In the data rows, zero lies at 4.5, halfway between 4 and 5.
Some points, one per row:
[7 7 7 7 7 4 7 7 7 4 4 7 7 4 4 7]
[6 5 5 5 5 7 5 6 5 7 7 5 5 7 7 5]
[7 6 6 6 6 6 5 6 5 6 6 5 6 6 6 6]
[5 5 4 6 5 7 4 4 4 7 7 4 4 7 7 4]
[6 5 5 6 6 6 5 5 4 7 7 5 5 7 7 5]
[6 5 6 4 5 6 6 7 6 6 6 6 6 6 6 6]
[5 6 6 6 6 6 6 5 6 6 6 6 6 6 6 6]
[6 7 7 7 7 5 7 6 7 5 5 7 7 5 5 7]
[5 5 5 5 5 7 5 5 5 7 7 5 5 6 7 5]
[6 4 5 6 4 7 4 6 4 7 7 5 5 7 7 4]
[5 5 5 5 5 7 5 6 5 7 7 5 5 7 7 5]
[7 7 7 6 7 5 7 7 7 5 5 7 7 5 5 7]
[5 6 5 6 6 6 5 5 5 7 7 5 5 7 6 5]
[7 5 6 5 5 6 6 6 6 6 6 6 6 6 6 6]
[6 6 7 4 6 5 7 7 6 5 5 7 7 5 5 7]
[4 7 5 7 6 6 5 5 5 6 6 6 5 5 6 5]
[5 7 6 7 7 5 6 6 6 5 5 6 6 6 5 6]
[5 5 5 6 5 7 5 5 5 7 7 5 5 7 7 5]
[5 6 5 7 5 7 5 5 5 7 7 5 5 7 7 5]
[6 6 6 6 6 6 6 5 6 6 6 6 6 6 6 6]
[5 6 6 6 6 6 6 5 6 6 6 6 6 6 6 6]
[7 7 7 6 7 5 7 7 7 5 5 7 7 5 5 7]
[5 6 6 6 6 5 6 6 6 6 6 6 6 6 6 6]
[7 6 6 5 6 6 6 7 6 5 5 6 6 6 6 6]
[7 7 7 7 7 5 7 7 7 5 5 7 7 5 5 7]
[6 5 5 5 5 7 5 6 5 6 6 5 5 7 7 5]
[5 5 5 5 5 7 5 5 6 7 7 5 5 7 7 5]
[7 7 7 7 7 5 7 7 7 5 5 7 7 5 5 7]
[6 6 6 6 6 6 6 6 6 6 6 6 6 6 6 6]
[7 6 6 5 6 6 6 7 6 6 6 6 6 6 6 6]
[6 5 6 4 6 6 6 4 5 6 6 5 6 6 6 6]
[7 7 7 6 7 5 7 6 7 5 5 7 7 5 5 7]
[5 6 6 7 6 6 6 5 6 6 6 6 6 6 6 6]
[5 7 7 7 7 4 7 5 7 5 5 7 7 5 4 7]
[5 5 5 6 5 7 5 5 5 7 7 5 5 7 7 5]
[7 6 7 5 6 5 7 7 7 5 5 7 7 5 5 7]
[5 5 5 6 5 7 5 5 5 7 7 5 5 7 7 5]
[6 5 5 6 5 7 5 6 5 7 7 5 5 6 7 5]
[5 6 6 6 6 6 6 6 6 6 6 6 6 6 6 6]
[5 5 5 6 6 6 5 5 5 7 7 5 5 7 7 5]
[5 6 5 5 5 7 5 5 5 7 7 5 5 7 7 5]
[7 7 7 5 7 5 7 7 7 4 5 7 7 4 5 7]
[4 4 4 6 5 7 4 4 4 7 7 4 4 7 7 4]
[6 5 6 7 5 6 6 6 6 6 6 6 6 6 6 6]
[7 5 6 5 6 7 6 5 6 6 6 6 6 6 6 6]
[7 4 5 5 5 7 5 5 6 7 7 5 5 6 7 5]
[7 4 4 5 5 7 5 6 5 7 7 5 5 7 7 5]
[6 5 5 6 5 7 5 5 4 7 7 5 5 6 7 5]
[6 6 6 7 6 6 5 4 5 7 7 5 6 7 6 5]
[5 5 5 7 5 7 4 4 5 7 7 5 4 7 7 4]
[7 7 7 5 7 5 7 7 7 5 5 7 7 5 5 7]
[5 6 5 7 5 6 6 5 5 6 6 6 5 6 7 6]
[7 6 5 7 6 7 6 5 4 6 6 5 5 7 6 5]
[7 7 7 5 7 5 7 7 7 4 4 7 7 4 5 7]
[7 7 7 6 7 5 7 7 7 5 5 7 7 5 5 7]
[4 5 4 6 5 7 4 4 5 7 7 4 4 7 7 4]
[5 6 5 7 6 6 5 5 5 7 6 5 5 6 6 5]
24 more points follow, each with its number after it:
[4 5 5 7 5 7 5 5 4 7 7 5 5 7 7 5] 0
[6 5 6 5 6 6 6 5 6 6 6 6 6 6 6 6] 1
[7 7 7 7 7 5 7 6 7 5 5 7 7 5 4 7] 2
[5 6 5 7 5 7 4 5 4 7 7 4 4 7 7 4] 3
[6 6 6 6 6 5 6 6 6 5 5 7 6 5 5 6] 4
[5 6 5 6 5 7 5 5 5 7 7 5 5 7 6 5] 5
[7 7 7 7 7 4 7 7 7 4 4 7 7 4 4 7] 6
[7 6 7 6 7 5 7 7 7 5 5 7 7 5 5 7] 7
[7 5 5 4 5 6 6 7 6 6 6 6 6 6 7 6] 8
[6 6 6 5 6 6 6 6 6 5 5 6 6 5 6 6] 9
[7 7 6 5 7 5 6 6 7 5 5 6 7 5 6 6] 10
[7 5 5 5 5 7 5 6 5 6 6 5 5 6 7 5] 11
[5 6 6 5 6 5 6 6 7 6 5 6 6 5 5 6] 12
[5 6 6 5 6 6 6 6 6 6 6 6 6 7 6 6] 13
[7 5 6 5 5 7 6 5 6 6 6 6 6 5 7 6] 14
[5 4 5 5 4 7 5 7 5 7 6 5 5 6 7 5] 15
[4 6 5 7 6 7 5 4 5 7 7 5 5 7 7 5] 16
[7 7 7 6 7 5 7 7 7 5 5 7 7 5 5 7] 17
[6 5 5 5 5 7 5 6 5 7 7 5 5 7 7 5] 18
[7 5 6 5 6 5 7 7 7 5 5 6 7 5 5 6] 19
[5 5 5 6 5 7 5 5 5 7 7 5 5 7 7 4] 20
[7 7 7 7 7 5 7 7 7 4 4 7 7 4 5 7] 21
[6 5 4 4 5 7 5 5 4 7 7 4 4 7 7 5] 22
[7 7 7 5 7 5 7 7 7 5 5 7 7 5 5 7] 23
Which two of these numbered points are nearest to each point below by angle, seen from the average point of the first points? Their numbers follow each, nearest first.
[5 6 5 6 6 7 5 5 5 7 7 5 5 7 6 5] > 5 16
[7 7 7 7 7 5 7 4 6 5 5 7 7 5 5 7] > 2 6
[5 5 5 7 5 6 5 5 5 7 7 5 5 7 7 5] > 0 20
[7 5 5 4 5 7 5 6 4 7 7 4 5 7 7 5] > 22 18
[5 6 7 6 6 5 7 7 7 5 5 7 7 5 5 7] > 7 17
[7 7 7 6 7 5 7 7 7 5 5 7 7 5 5 7] > 17 23
[7 5 5 5 5 7 5 6 5 6 6 5 5 6 7 5] > 11 18
[7 7 6 4 6 6 7 7 7 5 5 6 7 5 6 6] > 10 23
[7 5 4 6 5 7 4 5 4 7 7 4 4 7 7 5] > 22 3
[4 6 5 6 6 6 5 5 6 7 7 6 5 6 6 5] > 16 5
[7 7 7 7 7 4 7 7 7 4 4 7 7 4 4 7] > 6 21
[6 5 6 5 6 6 6 5 5 6 6 6 6 6 6 6] > 1 14
[6 6 6 6 6 6 6 4 6 6 6 6 6 7 6 6] > 1 16
[6 6 6 5 6 6 6 7 6 6 6 6 6 6 6 6] > 23 19
[6 5 5 5 5 7 5 7 5 7 6 5 5 6 7 5] > 15 18
[5 5 5 6 5 7 4 5 5 7 7 5 5 7 7 4] > 20 3
[5 6 5 7 5 7 5 4 5 7 7 5 5 7 7 5] > 16 5
[7 7 7 6 7 5 7 7 7 5 5 7 7 5 5 7] > 17 23
[7 5 5 5 5 7 5 6 6 7 6 5 5 6 7 5] > 11 18
[5 6 5 6 6 6 5 5 5 7 7 5 5 7 6 5] > 5 16
[5 5 5 6 5 7 5 5 4 7 7 5 5 7 7 5] > 0 20
[7 6 6 5 6 5 6 6 6 5 5 6 6 5 5 6] > 19 4
[5 6 5 6 6 6 4 4 5 7 7 5 4 7 7 4] > 3 16
[6 6 6 5 6 6 6 7 6 6 6 6 6 6 6 6] > 23 19
[7 7 7 7 7 4 7 7 7 4 4 7 7 4 4 7] > 6 21
[6 5 5 5 5 7 5 6 5 7 7 5 5 7 7 5] > 18 22
[4 5 4 5 5 7 5 5 4 7 7 5 4 7 7 5] > 22 20
[7 5 6 4 5 6 6 7 6 6 6 6 6 6 6 6] > 8 19
[7 7 7 6 7 5 7 7 7 5 5 7 7 5 5 7] > 17 23
[7 7 7 7 7 5 7 7 7 4 4 7 7 4 5 7] > 21 6
[7 7 7 6 7 5 7 7 7 5 5 7 7 5 5 7] > 17 23
[7 5 6 5 5 6 6 7 6 6 6 6 6 6 6 6] > 8 19
[5 6 6 7 6 6 6 5 5 6 6 6 6 6 6 6] > 16 0
[7 7 7 6 7 5 7 7 7 5 5 7 7 5 5 7] > 17 23
[6 5 6 6 6 6 6 6 6 6 6 6 6 6 6 6] > 19 7
[6 4 5 5 5 7 5 6 5 7 7 5 5 7 7 5] > 18 22
[4 6 6 6 6 6 6 5 6 6 6 6 6 6 6 6] > 13 12
[6 5 6 5 6 6 6 6 5 6 6 6 6 6 6 6] > 1 8
[5 5 5 6 6 7 5 5 5 7 7 5 5 7 6 5] > 5 20
